In the data rows, the value 128 means zero.
Here are some points, each followed by its number:
[147 124 120 138 101 117 217 105 192 142 135  93  83 126 109 195 126 129
 164 100   5  67 118 151 148] 0
[214 124 158 137   0  80 191 118 170 146 139  93 148 105 145 183 135  95
 153 103 145  99 122  90 135] 1
[134 123 162 115 123  93 240  93 173 146 152 161  89 104 111  93 116 138
 188 100 110  73 124 103 142] 2
[147 157  96 154 122  32 177  93 158 141 138 112  86 131 101 169 119 142
 173 104 181 106 120 105 144] 3
[149  91 188 135 126  95 215 125 160 136 134 113  75  32  87 169 120 135
 204 106 157 102 124 104 140] 4
[210 120 156 141   0  84 199 119 165 144 139 101 139 102 131 179 128  67
 158  95 148  97 139  91 142] 5
[136 161 126 150 117  32 185 104 150 141 140 109  94  99 111 168 122 137
 178 102 189 105 122  98 137] 6
[162 117 159 166  86  84 195 116  83 141 139 110 170 104  64 177 123 140
 152 102 160  92 124  85 148] 7
[144  56 180 139 115 113 235 132 142 139 137 103 101  48 103 175 118 141
 189 106 149  94 124  93 143] 8
[155 142 178 137 128  54 194 117 157 128 137 109  89  44 106 164 119 138
 195 109 168 108 121 100 139] 9
[144 128 159 141 123  83 208  17 143 141 144 124  91 104 116 146 118 143
 194  99 156 162 124  61 145] 10
[201 119 158 143   0  80 206 118 158 145 137 109 148 100 137 181 127  51
 151 104 144  92 149  91 143] 11
[158 126 193  76  97 114 202 117 198 143 142 102  97 109 110 180 115 131
 160  98  39  83 124 134 137] 12
[208 127 158 141   0  82 202 111 155 143 141 103 155 100 133 179 126  70
 151 102 153  81 140  97 146] 13
[138 127 177  99 118 110 199 122 199 147 144  94  75 123 116 192 116 141
 136  94  17  81 119 141 138] 14
[199 123 157 139  12  85 190 119 150 146 138 103 130 104  69 181 134 139
 154 103 144  93 112 107 150] 15
[143 126  92 155 125 114 208 113 183 156 141  92  63 134  73 191 106 146
 164  93  15  94 123 146 146] 16
[136 125 170 121 118 104 199 123 153 146 142  95  99 117  93 188 114 150
 149  98  68  86 116 118 149] 17
[145 118 164 103 137 118 205 123 197 140 135 108  46 110  97 187 116 140
 164  97  14  84 128 153 144] 18
[145 123 160 140 123  82 246  27 162 140 147 171  80 101  96  79 119 139
 203 103 156 132 123  79 136] 19
[149 126 163 109 112 109 193 125 188 151 141  99  60 126  99 196 123 146
 146  95   4  90 119 143 154] 20
[143 121 150 141 162  92 206  90 176 140 141 123   0 110  24 141 120 159
 165 102 141 108 126 122 141] 21
[150 150 174 136 124  49 190 115 151 129 138 108  98  52 106 168 127 135
 191 102 172  97 123  99 146] 22
[153 123  91 161  96 111 216 108 185 142 144  98  74 134 103 193 114 125
 165  94  20  81 122 139 153] 23
[151 122 160 156 135  84 199 108 112 143 141  95 118 107   0 178 117 191
 162 102 158  94 114 119 138] 24
[140 123 185  79 118 112 195 122 204 145 142  96  74 118 104 191 128 141
 138  94  38  94 120 135 141] 25
[151 135 162 132 121  84 229   0 165 145 147 149  90 104  91  90 112 140
 213  99 150 157 121  84 140] 26
[143 131 140 134 115 107 196  67 187 146 143 112  69 123 100 182 121 134
 166  93  45 115 117 132 146] 27
[163 131 137 124  94 112 209 120 189 156 143  92  76 122 104 191 115 128
 158 103   1  82 118 147 145] 28
[165 117 180  93 104 118 205 118 196 148 138  92  81 112 118 181 120 134
 164  97  20  78 119 149 136] 29
[157 120 161 146 122  85 203 114 139 139 136 110  97 100  15 173 118 136
 154 102 151 100 133 116 142] 30
[146 117 194  93 125 107 196 126 186 143 137 107  72  91  97 186 115 140
 161 100  80  91 120 120 142] 31
[161  86 174 137  71 101 216 129 156 141 143 106 106  58  99 170 122 136
 188 102 148  99 117  98 144] 32
[147 149 134 146 111  49 188 108 160 142 139 110  82 102 133 168 120  98
 171 103 176 100 133  96 138] 33
[138 136 146 135 117  95 196 114 185 146 142 105  70 107 104 185 120 132
 156  98  56  88 118 133 144] 34
[145 136 145 154 134  71 192 100 126 144 139 110 101 107   0 177 112 173
 164 103 165 102 119 116 143] 35
[141 122 180 103 128 107 200 119 173 141 142 101  79 109  63 181 123 146
 164  97  71  87 119 134 147] 36
[146 129 158 149 124  83 198  66 129 145 141 112  96 105   0 162 120 177
 176 103 153 116 121 113 148] 37
[136 125 200  76 109 112 207 113 200 138 141 102  85 110 111 182 117 122
 158 103  49  84 119 138 147] 38
[182 124 159 143  50  81 203 113 143 143 139 103 131 108  84 178 120  89
 156 100 153  90 144  99 145] 39
[144 112 184 138 127  88 208 122 160 141 136 112  75  29 102 170 113 126
 207 106 158  93 126  93 142] 40
[160 126 157 104 100 112 205 124 196 144 139  93  76 121 100 186 118 135
 170  99   9  80 121 152 148] 41
[159 119 190  77 101 113 197 104 202 149 139 105  88 111 114 184 110 132
 163  98  43  96 125 128 143] 42
[143 125 156 151 153  89 197 117 128 144 139 102  66 104   5 174 119 154
 159 101 138  95 127 127 144] 43
[136 144 179 136 117  52 189 118 155 142 138 101  96  50 109 169 122 145
 185 110 173 101 113 101 141] 44
[140 136 152 134 131  85 234   0 164 140 148 162  78 101  94  88 112 145
 208 106 147 161 122  87 144] 45
[148 131 170 116 114  94 199   6 175 142 143 127  79 113 100 155 112 141
 189  98 113 153 121 101 151] 46
[145  83 180 139 117  95 221 128 145 135 138 104 100  48 104 173 117 138
 190 106 157  95 124  95 144] 47
[136 130 158 153 136  73 202 124 108 140 139  96 123  96   4 176 117 173
 165 105 152  87 120 124 145] 48
[162 132 158 138  90  81 187   8 162 142 142 118  98 111 112 169 124 111
 191  96 148 153 129  86 145] 49
[165 131 157 135  68  84 233  93 167 146 152 160  95 107 111  95 124 126
 175 103 144  64 117  88 148] 50
[144 125 187  82 121 112 201 117 200 147 142 108  60 110 115 183 118 129
 153 102  35  81 123 135 146] 51
[136 152 166 141 125  41 191 118 155 133 139  98 102  64 105 164 112 138
 187 111 175 102 124  98 145] 52
[136 154 170 141 131  40 186 123 154 132 138 108  98  66 108 163 110 136
 182 104 174 102 123  98 151] 53
[146 115 188 138 129  79 203 118 159 141 135 107  82  27 114 166 118 131
 200 110 155  96 124  99 145] 54
[150 130  91 155 126 102 220 100 174 145 142 122  69 132  85 155 112 141
 174  94  73  84 119 124 149] 55
[140 123 133 141 128 111 212  70 176 141 142 107  66 125  91 172 121 147
 178  97  42 109 117 128 146] 56
[152 124 160 136 123  88 255  62 160 140 152 171  80 103  99  49 118 145
 193 102 145  99 118  90 146] 57
[128 154 169 142 127  44 189 116 151 140 137 111  96  62 110 168 108 137
 188 107 175 101 124  98 140] 58
[148 133 160 138 132  86 223   0 163 142 148 155  67 109  92 114 118 142
 197  96 147 167 119  81 140] 59
[157 123 160 122  81 110 210 112 189 147 140  94  68 116  94 186 127 127
 159 101  54  85 119 132 140] 60
[153 136  62 173 108 100 189 116 182 155 148  94  69 141  80 197 114 139
 160  97  46  88 121 123 140] 61
[145 129 157 150 130  82 197   9 130 144 145 128 100 111  95 153 117 146
 187 100 155 151 120  74 147] 62
[142 126 138 140 118  95 245 118 166 140 157 153  82 116  92  98 121 144
 169  97 107  41 116 106 144] 63
[149 133 167 117 119  94 228  29 172 141 144 137  79 109 101 119 120 134
 193 101 114 137 121 102 146] 64
[156 120 158 144 111  88 200 122 133 144 142  96 103 103  16 175 125 142
 159 101 145  85 130 125 141] 65
[137 138  55 178 110  98 197 122 178 146 143 101  69 152  95 197 117 141
 154  94  57  88 115 119 142] 66
[223 116 155 135   0  85 196 119 169 142 139 101 149 106 145 175 137  80
 157 103 151  95 127  88 137] 67
[177 122 160 134  79  86 190 120 176 144 138 107  55 107 177 175 124  16
 158 104 142  87 161  96 138] 68
[142 121 186  81 123 115 199 121 206 140 142  99  61 111 114 184 123 128
 165  96  41  89 119 131 148] 69
[135 120 121 143 125 122 210 113 184 138 142  93  62 131  85 192 122 151
 163 100   0  82 116 146 147] 70
[158 129 152 136 157  88 200  83 181 141 141 120   0 105 132 147 121  75
 169 104 142 114 143 100 145] 71
[152 130  42 178 129  93 181 114 181 147 144 105  57 151  96 194 115 139
 159  95  77  83 123 117 142] 72
[141 123 174 106 125 103 198 119 172 145 142  96  85 115  58 188 125 153
 142  96  72  94 121 132 141] 73
[149 117 157 161 135  86 194 124  90 146 143 101 133 104   0 180 125 188
 150  95 139  89 122 135 145] 74
[150 131 157 161 133  69 193 115 102 142 141 103 132  94  18 175 115 167
 167 100 163  87 118 111 145] 75
[145 123 139 127 125 122 217 129 194 147 136  95  50 117  84 177 115 143
 168  99   8  73 118 159 141] 76
[140 126 173 100 119 103 209  82 191 146 143 108  70 118 100 165 122 142
 157  95  69 117 121 122 141] 77
[169 131 158 136  73  74 189 119 167 142 140 103  95  91 152 174 119  54
 170 106 153  89 149  96 144] 78
[144 153 169 140 120  42 184 117 155 131 137 111  92  64 104 172 128 136
 183 100 174 104 121 102 144] 79
[135 123 150 143 125  83 239  91 138 145 151 160 108 104  66  96 114 156
 183 100 141  73 121 106 143] 80
[148 131 179 136 114  68 210  95 155 140 140 122  96  58 105 132 120 136
 198 108 162 106 123  95 142] 81
[132 132 158 136 126  81 245  25 161 141 152 173  85 108  99  78 120 147
 199  98 146 134 116  80 141] 82
[145 127 146 177 116  76 192 116  52 142 141 103 162 105  70 177 126 162
 169  95 177  97 123  70 142] 83
[153 122 168  98 109 111 210 117 194 141 141  93  91 113 109 184 122 125
 164 100  32  82 122 131 152] 84
[141 129 172  92 122  86 196 113 186 141 140 104  82 116 111 180 118 141
 153 102  93  99 120 119 144] 85
[146 155 161 141 126  42 188 120 156 135 137 104  90  64 100 166 128 138
 185 100 177 105 121 101 140] 86
[155 132 159 138 116  82 249  70 163 145 157 169  62 107  94  62 120 142
 186  93 145  91 123  85 146] 87
[138 123 153 139 130  86 255 107 163 139 159 176  74 108 101  62 119 137
 186 103 140  35 121  86 140] 88
[141  84 177 147 138 101 218 126 132 139 136 106 105  63  40 173 116 155
 187 104 154  95 121 106 139] 89
[139 132 148 138 132  86 227   0 163 144 148 154  76 108 101  97 118 134
 208 102 150 162 121  84 151] 90
[143 126 194  71 118 115 196 123 206 143 136  91  84 117 115 184 121 142
 134 100  46  89 121 129 139] 91
[151 129 158 136 116  79 246  72 166 147 152 182  77 105  95  67 125 143
 188 100 143  80 119  75 149] 92
[131 130 160 137 121  83 205   0 165 144 141 129  79 108  89 139 121 139
 210 104 151 181 124  92 149] 93
[131 122 188  85 122 112 196 118 208 144 140 105  61 121 118 190 118 140
 147  96  38  85 117 133 141] 94
[151 128 155 134 114  91 225  29 171 138 147 145  82 107 102 118 113 139
 193 103 100 137 123 106 147] 95
[202 126 152 135  15  86 191 124 176 142 139 105 124 106 163 174 126  32
 161 103 141  90 158  88 129] 96
[142 133  98 146 110 101 198 121 184 144 142 101  74 138 101 193 117 138
 157  96  55  89 118 120 144] 97
[146 133 151 135 121  84 221   0 163 150 150 144  73 107  93 114 114 135
 213 103 146 172 121  91 140] 98
[133 148 166 142 128  56 202  81 156 144 137 121  88  72 103 140 115 140
 192 110 164 120 120  98 141] 99
[220 123 158 138   0  81 191 123 171 140 145  91 129 106 133 173 141 114
 159 103 147 106 103  97 141] 100
[120 143 180 137 134  50 190 121 150 141 138 107  94  51 107 171 119 144
 191 111 169 102 117  97 139] 101
[150 128  94 151 121 114 202 117 174 149 144  92  79 130  85 204 122 144
 158  96   5  83 118 139 148] 102
[143 127 156 137 121  85 249  45 162 139 149 178  74 105  92  73 115 140
 200 103 144 109 120  94 143] 103
[151 137 153 136 120  88 240   0 162 141 144 155  76 108  99  90 123 139
 207 101 141 154 121  91 144] 104
[147 124 158 150 141  82 203 116 121 137 140  94 107 102   0 177 117 185
 162 105 149  99 126 126 147] 105
[143 127 157 139 154  90 187  70 172 140 140 111   4 108  18 164 121 164
 172 104 144 123 125 120 142] 106
[138 128 156 134 124  88 255  97 163 136 157 177  79 104 108  53 116 138
 182 107 137  51 122  87 148] 107
[146 126 148 164 133  78 198  78  90 144 137 115 135 109  36 177 122 163
 170 102 155 128 115  95 141] 108
[123 151 137 148 126  48 185 116 153 144 140 104  88  84 104 173 121 141
 184 106 168 100 122  99 141] 109
New points follow, each followed by the numbers of its two nearest points above by angle, nearest first.
[140 135 164 140 134  85 187   0 156 145 142 135  90 108  97 156 115 136
 215  99 147 175 122  79 140] : 93 62
[145 131 162 143 113  85 203   0 157 140 142 139  86 107 102 148 119 137
 208 100 147 173 118  86 148] : 93 98
[144 121 148 136 189  91 181 122 196 135 140 114   0 108  55 168 122 133
 159 106 146 102 134 114 140] : 21 106
[147 127 184  89 126 102 210  79 187 142 146 126  73 115 101 158 118 141
 159  97  82 109 122 112 140] : 77 85
[142 131 156 139 127  85 178   0 163 139 143 126  81 111  97 165 116 139
 220 101 147 178 119  91 145] : 93 62
[162 128 159 139  83  82 186   5 157 146 144 127 100 104 105 161 121 116
 195 102 151 159 129  92 144] : 49 93
[147 126 133 139 171  99 186 117 197 140 138 107   0 115 117 179 118  98
 153 104 104  89 134 115 144] : 71 34
[137 131 160 127 119  95 202  17 182 141 143 124  64 113  90 147 121 138
 198 103 109 153 118 104 146] : 46 64
[132 146 165 140 125  57 185  71 158 142 139 115  83  76  99 162 111 138
 193 112 171 122 124  98 142] : 99 58
[177 122 131 141  73 107 205 114 185 141 144  94  86 121  80 188 119 130
 162 103  49  82 124 131 144] : 60 28
[143 149  43 175 108  65 182 113 163 145 142 103  70 148  88 191 122 138
 161 104 138  97 118 105 148] : 72 66
[134 122 154 142 125  89 242 113 137 144 154 154 101 108  59  93 119 154
 173 105 143  43 120 100 146] : 80 88
[137  88 187 136 134 101 212 125 159 139 137 104  70  33  84 167 115 143
 216 108 152  99 121 105 142] : 4 40
[137 123 159 149 135  87 212  86 118 147 145 120 107 104   0 146 123 172
 173 101 139 105 120 122 144] : 37 105
[144 122 134 170 129  92 195 119  95 147 143  95 128 111  28 185 116 167
 150  98 126  95 119 118 146] : 74 48
[147 134 163 116 125  91 200 128 183 142 138 106  77 105  97 183 117 138
 157  96  60  94 119 130 149] : 34 84
[150 131 149 166 125  77 201  70  88 147 140 114 138 110  59 165 117 160
 169 100 158 118 116  88 145] : 108 83
[138 138 159 142 118  84 191   0 161 143 145 130  90 113  97 155 109 138
 207  98 148 181 121  85 142] : 93 10
[145 142 173 133 110  66 191  74 157 143 140 115  94  64 105 167 123 141
 197 108 163 119 115  94 138] : 99 81
[195 122 154 147  15  82 193 119 138 144 140 105 146 101  90 178 127 118
 164 103 148  94 123  98 146] : 15 39
[140 122 167 147 119  89 203  77 128 136 140 123 123  98 146 150 118 143
 175 105 176 113 118  24 143] : 10 62
[140 126 187  89 126 101 209  91 188 141 145 113  78 116 108 156 111 139
 162 101  82 114 119 114 142] : 77 85
[147 134 159 135 169  80 181 116 185 136 137 109   0  90 122 169 121  96
 165 107 153  96 137 100 143] : 71 33
[164 124 148 138 124  92 187 115 185 145 139 101   0 109  99 171 119 105
 153 108 146  95 138 106 143] : 71 21
[154 131 154 151 119  80 233  83 130 147 152 149  92 108  79  97 120 150
 176  96 151  90 120  85 146] : 80 87
[138 133 173 118 125  90 222  35 174 143 143 139  77 109 111 120 114 138
 187 105 117 138 120  97 137] : 64 95
[141 134 158 136 124  86 200   0 161 139 143 135  73 110 104 148 115 143
 208 104 152 174 120  83 144] : 93 98
[200 127 164 114  17  91 202 124 182 145 137  97 106 106 118 181 135 125
 150 101 119  84 116 100 144] : 100 1
[140 121 152 133 129  97 244 108 173 140 155 153  69 111  98 101 116 140
 180 101 101  52 119 104 141] : 63 2
[152 127 137 129 101 116 210 124 199 149 140  84  87 122 106 188 112 131
 162  94   4  83 119 138 147] : 28 0
[137 148 164 141 125  53 204  81 157 136 140 117  94  77 107 142 113 138
 193 110 166 118 123  93 142] : 99 81
[155 127 141 135 124 107 217  82 187 145 140 118  57 118  82 155 116 140
 175 105  49  98 120 128 144] : 56 27
[139 135 152 142 119  84 188   0 164 148 142 129  87 114  95 159 110 138
 210  99 148 183 118  88 141] : 93 98
[149 145  39 180 118  76 187 113 161 143 141 100  69 158  86 191 116 138
 158  99 107  92 123 117 146] : 72 66
[146 123 152 136 180  92 183 118 193 144 142 107   0 108 142 174 124  64
 149 104 140  95 143 101 142] : 71 68
[143 132 158 135 124  84 183   0 158 147 144 136  79 104  94 156 116 141
 213 103 149 189 120  88 144] : 93 98
[142 129 168 164 123  79 194 114  86 143 138 102 130  97 146 177 120 145
 167 103 186  91 117  20 141] : 83 7
[151 131 156 112 124 118 189 125 191 145 146  88  62 118 100 200 111 143
 134  94   2 100 122 150 144] : 20 14
[146 133 155 138 114  85 252  41 162 146 150 172  68  98  92  72 118 141
 197 101 150 115 116  91 149] : 103 19
[146 126 159 168 136  85 197 114  64 142 141  98 156 102  22 179 118 170
 154 103 160  96 120  93 141] : 75 74
[142 110 166 109 132 117 201 125 202 145 143  99  43 110 103 181 115 142
 155  99  17  82 120 155 147] : 18 76
[136 132 162 140 119  86 193   0 162 149 139 147  80 112  98 149 110 152
 203 103 139 178 118  86 144] : 93 98
[190 126 157 134  25  83 197 121 169 140 137 102 110 108 171 174 131  25
 156 104 143  92 154  91 149] : 96 11
[149 125 152 135 161  86 188 117 186 142 138 107   0 104 166 173 121  37
 157 105 144 104 149 103 146] : 71 68
[152 145  51 169 119  55 189 115 161 145 141  95  76 151  95 184 115 132
 164 103 150 103 116 108 148] : 3 72
[144 140 158 134 113  85 189   0 164 146 142 134  79 116  94 157 117 134
 206 102 148 184 122  75 141] : 93 10
[146 142  75 167 119  76 205  93 160 144 145 123  71 141  90 156 117 137
 170  98 121  98 122 108 147] : 55 72
[145 134 181 136 113  68 209  94 157 141 140 125  95  56 102 136 120 137
 197 109 161 104 123  93 140] : 81 99
[145 122 175 106 120 105 212  99 185 144 146 122  76 117  99 152 116 141
 157  97  56  93 119 126 151] : 77 51
[152 138 154 135 117  80 185   0 165 145 142 128  86 111  97 159 114 141
 210 100 152 184 119  84 140] : 93 10
[141 124 181  89 119 105 194  75 189 142 142 113  82 108 102 179 123 139
 163  99  79 121 120 119 146] : 77 85
[146 136 160 134 116  86 200   0 164 140 144 136  79 113  93 144 110 147
 201  99 144 181 121  89 152] : 93 98
[144 144 178 134 106  57 193 122 152 142 139 110  97  43 108 168 125 145
 191 111 171  94 113  99 138] : 44 22
[151 127 157 149 119  79 232  86 134 147 147 156 102 107  69 101 123 151
 180 101 148  83 117  85 146] : 80 92
[138 120 171 151 117  91 191 115 111 133 139 108 139  95 163 174 121 145
 156 107 189  95 119   0 142] : 83 47
[147 127 153 136 133  95 200   7 172 147 143 124  66 117  94 156 115 141
 190  98 104 147 119 103 148] : 46 95
[152 133 178  97 122  90 197 125 189 141 139  99  80 108 114 183 119 137
 152 102  81  94 113 120 137] : 85 31
[139 123 187  83 123 111 198 119 206 143 140 102  65 123 118 190 117 139
 144  98  38  88 115 132 139] : 94 25
[149 127 158 147 131  79 233  91 126 142 154 145 110 108  82  98 115 153
 173  99 148  84 118  83 149] : 80 92
[151 142  85 169 121  61 190 117 131 144 141  98 101 135 103 181 114 137
 164 102 159 101 118  87 145] : 3 6
[178 129 164 135  49  77 195 123 165 139 138 104 106  85 152 173 129  59
 171 105 148  96 145  92 145] : 78 96
[163 120 157 162  79  85 191 119  88 142 143 101 160 102  44 181 121 148
 155 104 155  99 124 100 144] : 7 83
[145 125 196  94 114  95 199 124 183 141 142 100  87  87 108 181 114 123
 174 104  87  98 123 117 146] : 31 85
[145 118 159 115 151 110 199 122 193 140 136 108  22 111  65 182 117 148
 159  98  53  89 128 148 143] : 18 76
[156 124 153 135 150  87 205  89 178 141 141 122  16 109 152 143 123  61
 169 103 143 112 141  95 141] : 71 68
[138 131 163 133 117  82 200   0 163 149 141 139  78 109  91 148 125 141
 211  94 149 172 119  96 143] : 93 98
[139 153 102 154 122  54 190 105 165 139 138 106  83 124  91 176 113 137
 172 102 141 106 120 112 147] : 3 109
[139 132 155 151 120  85 195  16 136 141 142 125  97 110  63 147 123 151
 199 104 149 154 117  91 146] : 62 93
[168 130 157 134  78  84 200  11 163 144 142 128  95 108 104 155 126 138
 190 100 141 148 122  85 144] : 49 46
[138 147 163 140 123  54 200  72 154 138 140 112  97  79 105 151 112 138
 195 110 167 122 123  94 144] : 99 81
[144 124 186  86 121 105 203  87 187 146 143 117  79 113 109 160 118 138
 160  97  83 112 119 113 148] : 77 85
[159 123 173 106 112 108 212  81 187 145 141 112  81 111 108 153 117 135
 180  98  58 101 119 131 138] : 77 42
[142 145  37 175 117  73 181 113 168 144 147 105  73 153 104 194 119 140
 152  95 114  93 121 108 146] : 72 66
[163 122 153 133 160  88 185 120 185 141 138 103   0 110 173 174 126  31
 151 103 144 101 151  98 139] : 71 68
[147 133 164 147 118  83 187   9 128 144 138 123 102 105 100 162 122 146
 197  99 162 148 122  74 141] : 62 10
[223 129 152 132   0  82 203 121 175 145 137 100 121 104 122 180 141 117
 153 102 149  83 114  90 141] : 100 1
[141 116 159 178 131  85 192 115  48 143 138 109 178 105  40 176 121 170
 149 102 164  91 117  84 150] : 83 7
[149 137  80 166 125  79 183 117 173 144 142 106  67 123 100 185 118 138
 168  97 108  89 123 111 143] : 72 66
[197 128 160 137  13  85 192  70 165 143 141 117 110 109 124 173 133 125
 173  99 147 119 113  84 137] : 100 1
[140 148 164 138 122  55 196  87 160 138 138 123  89  75 106 146 120 138
 197 101 168 111 121  98 141] : 99 81
[142 122 155 136 191  91 189 120 194 138 138 108   0 111  99 167 119  99
 152 109 142 100 138 117 136] : 71 21
[139 153 136 147 119  48 183  61 155 141 141 114  89 103 107 167 123 138
 187 100 177 128 121  94 140] : 6 99
[145 134 154 137 121  79 177   0 170 138 145 134  95 107 101 159 114 143
 210 103 150 188 118  81 140] : 93 10
[145 127 146 179 127  81 200 106  53 139 139  96 169 103  35 177 116 172
 166 102 161  96 121  95 149] : 83 108
[145 121 166 117 122  93 238 112 173 143 150 152  84 107 108  90 114 146
 176 104 114  65 118  99 144] : 2 63
[142 139 159 137 117  87 184   0 160 145 142 135  78 110  92 159 114 140
 212 100 150 186 121  86 139] : 93 98
[165 120 155 152  85  86 203 123 110 142 141  95 137 107  16 180 126 161
 158 103 142  82 118 121 145] : 65 75
[140 123 181  83 117 111 195 120 204 147 143  92  70 123 105 192 129 142
 137  93  34  94 120 136 138] : 25 94
[141 119 184  90 123 102 218  96 190 143 143 123  80 113 109 152 114 143
 158 101  80  98 118 115 142] : 77 85
[139 149 133 158 120  45 188 107 121 141 139 107 116 101 102 172 121 143
 174 101 185 103 121  89 140] : 6 109
[144 129 183  91 120 101 193  69 190 143 144 114  74 114 114 171 119 130
 177 100  77 110 124 116 143] : 77 85
[140 126 153 134 188  93 191 118 192 135 141 115   0 110  31 170 118 143
 150 105 140  96 136 123 137] : 21 106
[168 121 154 135 113  87 189 112 178 144 138 103  34 109 180 173 122  11
 153 110 141  97 162  98 141] : 68 78
[179 125 153 135 121  89 186 119 186 137 138 102  28 106 178 167 125  14
 155 103 135  97 160  98 145] : 68 78
[138 166  80 159 123  39 182 103 156 138 138 104  79 140 104 173 126 138
 166 103 176 104 121  99 139] : 3 6
[145 134 137 157 135  73 192 103 126 144 139 110  98 115   0 179 113 172
 162 103 160 102 118 114 144] : 35 105
[212 126 147 138   0  85 190 119 168 142 139  98 128 108 166 178 131  40
 154 106 138  95 149  93 146] : 96 11
[137 118 198  68 126 113 197 118 202 144 140  94  81 116 123 186 113 139
 131  96  57  98 121 130 143] : 91 25
[140 131 163 144 118  81 199  12 135 146 141 126  99 108  99 157 124 144
 194  97 159 143 119  76 144] : 62 10
[143 126 156 133 120  84 255  66 159 138 149 178  87 105  94  54 118 143
 186 103 148  93 123  93 145] : 57 92
[142 127 151 133 194  93 186 125 196 142 136 104   0 111  76 166 122 122
 145 107 143  93 135 116 141] : 21 106
[153 123 148 169 125  90 202 114  80 148 141  94 138 104   0 179 124 186
 154 104 143  96 112 123 152] : 74 24
[144 128 179  95 111 111 203 118 198 147 143  93  77 120 117 189 115 138
 142  95  20  86 120 141 141] : 14 25
[138 121  96 164 116  99 203 122 173 145 141 101  72 116  93 188 116 141
 169  98  84  92 117 114 143] : 97 61
[141 130 161 159 123  80 211  95  99 139 145 126 130 105 109 145 120 150
 166 101 173  84 120  47 144] : 83 7
[145 129 157 148 127  83 208  76 131 146 141 117  94 103   0 149 118 175
 177 105 150 112 123 114 148] : 37 35
[200 121 155 136   5  87 197 114 172 143 138 104 118 107 162 182 124  38
 155 101 145 103 146  88 148] : 96 11
[143 130 154 135 171  89 201  91 186 142 139 125   0 109  84 140 120 126
 164 106 145 108 128 106 142] : 21 71
[145 137 161 139 133  86 176   0 159 139 140 133  77 112  91 162 120 141
 207 101 150 190 118  79 143] : 93 62
[147 131 172 113 125  91 206  17 176 141 141 130  79 109  94 149 115 145
 186  98 115 161 118 100 145] : 46 64
[144 122 161 169 134  89 201 116  73 146 136  96 140 109   0 181 116 182
 160 100 143  82 123 125 143] : 74 48
[141 125 138 180 130  81 201 110  70 144 143 101 156 106   0 186 121 178
 145 104 146  83 116 120 147] : 74 75
[143 126 157 148 133  84 220  84 126 143 139 120  96 105   0 146 118 172
 173 102 153 110 123 114 145] : 37 35
[163 133 161 144  68  79 224  64 168 146 147 154  98 101 104 103 121 121
 186 103 141 120 121  89 137] : 50 19
[144 126 163 143 129  87 195  70 129 147 139 115  94 104   0 174 117 174
 174 104 152 116 121 114 139] : 37 35
[142 127 185  92 125 103 198  75 190 146 142 114  85 112 104 170 117 138
 164  95  79 114 119 113 143] : 77 85
[139 121 170 155 124  85 194 110  96 142 141 111 135  96 153 173 122 144
 166 107 187  96 119   3 137] : 83 7
[133 123 199  69 122 110 197 117 202 141 147  95  90 115 113 183 113 144
 138 103  54  94 120 120 146] : 91 25
[144 132 158 137 129  84 183   0 162 146 145 128  77 109  85 155 123 140
 215 103 147 186 118  81 141] : 93 98
[148 130 168 100 113  87 193 107 188 144 141 105  84 116 113 178 118 130
 166  99  87  96 122 120 145] : 85 77
[144 123 143 131 138 113 209 126 189 144 138  98  26 115  53 174 116 152
 164 101  48  81 121 152 141] : 76 18
[140 125 187  82 126 112 200 116 201 150 142 108  50 112 113 184 115 128
 153 104  37  82 125 135 146] : 51 69
[151 125 172 111 130 104 197 108 158 143 142 101  78 111  80 180 118 144
 162 102  73  89 123 132 146] : 36 73
[161 121 167 115 147  95 191 119 190 141 138 100  13 108 158 175 123  62
 154 102 117  94 144 108 137] : 71 68
[148 126 174 114 129  94 209  20 170 147 143 128  78 111 107 145 119 140
 189  94 114 148 120  98 144] : 46 64
[151 127 184  99 109 100 212  81 191 142 139 120  86 108 113 155 116 122
 175  98  75 110 126 113 149] : 77 42
[149 130 126 169 126  82 193 114 104 142 142 104 122 112 125 179 115 146
 157  99 154  91 121  51 146] : 83 7
[144 148  90 154 120  57 198  87 160 145 140 121  79 131  97 148 122 135
 178 106 162 114 124  98 137] : 3 6
[153 140 159 134 127  84 189   0 160 144 144 131  85 110  91 151 110 138
 218 100 149 178 121  85 138] : 93 98
[142 123 168 160 123  84 191 124  89 140 140  97 148  95 155 170 120 145
 158 103 187  99 116   9 143] : 83 7
[148 100 181 138 129  92 210 123 146 140 136 112  84  52  44 173 119 151
 189 106 156  97 122 112 140] : 89 4
[149 107 179 143 134  88 203 119 140 140 137 105  85  54  54 174 120 151
 194 106 158  93 122 106 138] : 89 4
[144 128 167 120 118  94 230  34 169 136 145 144  83 104 100 117 119 135
 198 100 117 136 120 102 147] : 64 95
[136 128 162 141 124  89 219  31 146 139 146 142 100  96 126 120 113 140
 194 105 156 133 121  56 149] : 10 90
[135 124 155 170 135  73 197 111  59 142 137 107 160 102  88 186 122 153
 159 100 181 100 119  59 148] : 83 7
[140 134 161 131 130  87 183   0 164 141 144 135  78 115  81 153 117 144
 216  97 148 185 121  84 145] : 93 98
[147 148 114 150 123  47 200  94 160 142 144 133  87 123  98 136 119 142
 175 102 167  91 119 100 143] : 3 6
[128 135 156 134 121  80 180   0 156 149 148 129  76 108 103 169 129 135
 212  99 153 174 121  85 144] : 93 10
